One turn moves each row of this set onto another row. After a few examples, where does it send each row asked below?
likin: [ 22  -8  -5  33  43 -15  13  -6 -34  16  34 -35  -6]
Gimid: [ 10 -22  -2  41   8  11 -13  -9 -46  19 -20 -70 -14]
Fam: [ -1   9  -5  17   3  23 -18  -2 -17  33  32 -28 -15]
Rut: [ 10   2   5   3   7 -10 -10 -22 -14  38  37 -55  -1]
dinam: [-22 -31 -20  19  -1  -9   2 -18 -61  -2 -21 -31 -21]
Kep: [  3 -14 -27  14  55 -18  -9 -19 -49  34  15 -25 -29]
bupo: [ -3   6 -25 -19  27 -24 -27 -16 -35  14   8 -34 -23]
Sosu: [  0 -47 -10  -5  29  -8  20   3 -35  14  12 -22 -20]
dez: [ -4  -9  -5  49  -3 -14 -27 -14 -24  26 -17 -55   1]
mar: [-11 -36 -20 -15  14 -18  10  -4 -23  26  16 -11 -21]
Tazu: [-12 -22 -12  48 -17  -1  -4 -30 -28  20  12 -60 -20]
mepa: [ 15  12  -3   1  17 -23  -6  -3 -20  -3  28 -46   1]
pozip: [ -7 -20 -16   6  31  -7  -7  21 -50  40 -24 -43  -1]
vam: [-20 -29 -15  37  -6  -1 -21 -30 -42  14 -10 -64 -22]
Zavan: [ 10 -26 -14   4  15 -40  16 -34 -35  44  -9 -24 -20]
Lol: [ -3  -2  -6   0  18  34 -27   1 -38  20  13 -41 -25]
zan: [ -1 -24   0  12  51 -11 -26 -23 -46  41   2 -57  -9]
leta: [-14 -18 -17  10 -25  -3  15 -17 -48  -4   0 -35 -21]
Sodoz: [ -7  26  -9  35  16   3   9  -5 -24  19  20 -28  11]
Fadu: [-23   9   2  22  26 -20  24 -34 -12  14  -6 -27 -18]
nukiz: [-17  10 -27   3  38  17  -9 -13 -59  23  -8 -34 -20]
zude: [-10 -12   0  25  42  20 -36   4 -40  24  -4 -34 -11]
fola: [  4  -8  -3 -19  21   0 -23 -25 -38  32  15 -64 -19]
paker: [-17  11  -4   7  17  -8  31 -37 -17  15   1 -30 -32]
lafi: [-13 -18 -16  39 -23 -14  22 -18 -36   9  11 -21 -10]
zep: [  4   0 -16   7  -8  -5  15  17 -21  51  17 -35   1]
Nir: [  5 -14   7  36  37 -19 -13 -22 -22  46  25 -47   8]
Bem: [  3  -6 -17 -18   2   7   5  18 -43  36  -4 -50 -10]
novok: [ 10 -17 -19  26  -9  19  -5 -22 -43  40  -1 -61 -35]
negep: [  4 -18  -5  -8  10 -47   2 -26 -29  24 -21 -33  -9]
Muv: [ 25 -28   1   8  14 -27  34 -25 -37  31   0 -35 -15]
nonaz: [ -6 -13 -14  32  22 -18   3  19 -28  55  -2 -27  12]
nok: [-10  -2   1  42  27   7 -27   2 -19  36  18 -21  -1]
rozor: [-16   2   0   4  32  -1  30 -34 -33   6 -12 -40 -34]
suvo: [-11   5 -15  43  50   7   3  -6 -50  25   0 -26   1]
zabi: [ -4  -4 -22  35 -20  -6 -19 -24 -20  46   1 -46 -20]
vopem: [-12 -22 -13  32 -18   4 -11 -30 -37  10   4 -69 -23]
burul: [ -3 -42  -1   4  27 -21  13  12 -25   2   6 -24   1]
gilos: [-12  31 -21  -5   5  13  -4 -10 -33  16  13 -35  -9]
pubav: [-22 -32 -17  47   2 -19  10 -18 -48  11 -11 -18  -9]
Dafu: [-21   0   6  21  41 -14  23 -30 -28   4 -18 -36 -20]
nav: [ 21 -20   9  -2   9 -35  21 -17 -32  10 -11 -44  -3]
Bur: [-18 -28 -17  55  -4  -6 -14 -32 -34  24  -1 -56 -17]
zopu: [-14 -31  -9  -4  12 -32   2   3 -10  12  10 -14  -3]

nav turns into Muv
novok turns into zabi
Bem turns into zep
And these:
Dafu turns into rozor
leta turns into lafi
Tazu turns into Bur
Fam turns into nok
gilos turns into Sodoz
likin turns into Kep
burul turns into Sosu
Nir turns into zan

